In the rows, zero is written as 128.
One turn moves every row onto another: examples first, then more rows asked
nisuf: [115 131 101 120 126 111 102 104 106 117 149 172 137]
Losu: [102 135 116 135 138 102 102 108 134 137 152 155 122]
Bepop: [116 120 142 151 134 109 150 142 106 109 139 122 145]
pifu: [100 127 123 119 135 109  99 110 135 129 153 179 121]
rifo: [ 98 125 167 125 147 117 149 115 119 145 129 178 158]
falem: [109 122 149 125 139 107 144 160 121 111 134 121 144]
Sanif: [121 121 142 154 121 102 147 134 104 108 141 125 140]
veris: [126 118 145 122 137 112 133 115  82 128 109 173 166]
Bila: [104 121 150  97 128 112 138 159 125 109 145 136 141]
gusal: [116 119 152 127 128 102 137 156 114 112 132 119 139]
pazu: [113 126 128 152 124 119 161 123 100 101 159 135 144]
Dapu: [131 126  98 119 144 115 119  95 120 115 149 176 146]
Ver: [ 98 129 129 123 114 123 159 121 118  98 177 159 142]
mep: [112 124 131 151 115 112 158 116 106 101 163 144 142]
Zepa: [111 128 149 121 162 114 109 133 136 131 142 186 141]
dozos: [ 93 128 139  96 120 123 150 142 129 103 167 155 141]
Vozin: [ 96 125 144 102 137 115 144 158 135 108 149 134 142]
pedak: [144 118 112 125 145 122 126  96  92 121 133 163 153]
Pegu: [140 114 147 129 156 127 127 115  88 133 121 163 154]
pazi: [112 113 169 120 147 111 131 121 114 140 114 177 150]
Siru: [116 131 115 116 152 110 109 115 143 120 154 187 139]
Dod: [129 127 110 124 127 112 120 107  80 117 126 168 157]
der: [115 128 146 109 141 122 145 122  87 134 120 171 176]
dugo: [125 138 111 105 131 116 123 122  82 125 125 155 167]
lam: [118 138  95 120 131 106 100 116 103 125 142 147 141]
nomi: [ 98 119 160 119 146 110 113 117 138 140 138 181 128]
Zekon: [ 99 129 122 128 124 127 161 121 114  98 173 147 142]
pebif: [ 92 127 151 138 144 108 126 109 141 148 147 170 131]
bato: [ 93 129 128 102 129 126 152 139 131 101 169 148 141]
gaf: [122 119 165 127 165 124 118 134 110 139 125 174 147]

pazu goes to Zekon
Losu goes to pebif
pifu goes to nomi
And these:
Sanif goes to mep
Siru goes to Zepa

One turn moves every row onto another: examples first, then more rows asked
Mubop: [140 131 149 115 104 119 176 137 145 120 163 142 146 144 100 106 107 133
 128 100 129 142  96 108 136 103 146 104 112]
Beti: [167 127 146 127 105 125 174 142 135 128 164 135 161 146 110  96 109 140
 114  93 146 138 111 118 137  85 136  98 122]
Dup: [163 134 157 127 136 135 133 105 153 148 107 135 120 110 139 131 107 123
 101 134 122 146 144 157 126 135 113 118 107]
rogig: [159 143 133 130 119 136 133 140 142 139 111 155 123 113 154 122 107 126
  88  94 164 112 109 142 139 133 141 110 107]
tosud: [166 141 124 120 113 132 143 144 134 157 100 156 101 124 140 106 110 120
  91  85 144 130 105 139 134 137 135 107 126]
vezit: [158 139 155 115 135 133 138 115 146 158 109 138 122 111 138 125 111 119
 100 139 119 161 139 163 123 136 116 119 114]
romos: [152 130 123 104 105 130 140 135 135 129 125 150 105 114 113 128  97 123
 121  95 124 144  85 155 130 138 141 134  98]
Saze: [156 126 183 165 111 121 139 119 137 124 149 117 149 106 123 119 109 128
 112 112 135 155 166 117 141 114 115 143 143]
vob: [199 124 121 120 111 155 129 130 133 154 114 137 132 124 114 111 122 138
 107 103 128 131 107 161 121 107 137 112 116]
borik: [139 116 118 137 118 157 123 159 141 135 147 126 144 131  99 100 141 105
 136  76 152 148 126 113 152 119 118 137 109]
kuvik: [167 132 157 132 129 130 130  99 146 137 112 131 114 107 134 132  96 125
 103 125 124 141 146 159 132 138 109 130 102]
ludo: [175 124 145 137 102 126 169 127 139 126 151 132 146 151 100  92 109 144
 120  89 134 125 113 104 140  93 135  99 125]
mulut: [140 125 179 147 109 113 149 131 131 122 160 121 145 102 119 123 101 120
 115 109 131 177 154 128 137 116 114 149 142]
Lof: [148 141 152 131  99 109 172 144 132 130 156 146 147 146 122  90 106 135
 105  94 152 124 112 105 147 110 150 105 130]
Remon: [131 122 119 135 114 150 123 158 140 137 142 130 134 134 100  98 140 104
 138  77 149 146 123 106 154 131 124 140 113]
Rako: [148 124 174 143 125 129 156 132 146 146 137 120 136 114 117 115 119 115
 115 109 114 188 153 111 124 109 105 118 154]
Muzun: [130 125 123 136 113 152 119 161 138 137 149 131 146 130 105  99 145 105
 134  87 157 142 125 112 155 130 131 144 112]
Rem: [170 134 151 122 119 119 138 117 124 151 118 135 112 110 137 118  93 120
  94 120 127 159 146 173 133 138 109 138 120]
Nas: [152 132 150 124  90 113 167 129 133 119 162 138 144 147  95  97 106 142
 128 103 129 128 103 108 143 111 154 120 119]
pali: [145 120 119 139 112 156 117 158 135 141 146 125 147 133  99  93 147 109
 135  84 151 142 127 114 152 122 127 142 116]
kulo: [135 123 120 141 120 154 122 164 140 139 146 130 146 131 112  98 143 104
 129  78 163 142 130 111 155 122 122 134 113]
zaz: [153 137 133 109 107 139 127 130 141 136 123 150 127 114 117 127 116 132
 119 123 127 124  89 154 128 137 163 133  98]
nafi: [144 133 186 162 115 122 138 114 150 132 133 123 137 112 122 118 120 124
 116 120 124 150 161 100 137 129 124 134 147]
samu: [167 133 154 129 120 119 132 106 132 139 117 134 107 108 136 127  88 123
  99 118 127 147 147 165 137 142 108 141 109]
lem: [165 136 152 113 126 126 140 122 131 159 117 136 119 111 135 119 104 119
  97 131 121 167 141 173 124 134 113 130 120]
Rofot: [142 127 179 147 120 130 145 117 153 139 134 120 136 114 108 120 124 121
 127 123 104 171 151 103 125 120 120 127 147]
feb: [133 131 176 141 119 113 159 141 137 137 148 128 134 108 128 118 107 110
 110 104 129 189 151 118 134 119 108 131 151]
Dabem: [145 137 149 131 108 116 177 137 147 127 144 145 134 149 117  96 107 132
 113  88 141 128 107  91 143 111 140  92 125]
Dev: [141 123 119 141 114 152 121 159 136 143 139 130 138 136 105  90 144 106
 130  75 155 140 130 106 156 127 123 136 121]
vinu: [192 117 121 124 117 151 135 132 136 131 126 136 133 111 123 126  99 134
 106  84 146 133 106 166 128 102 121 116  98]

Rofot goes to nafi
Dabem goes to ludo
And these:
romos goes to tosud
pali goes to Muzun
vezit goes to Dup

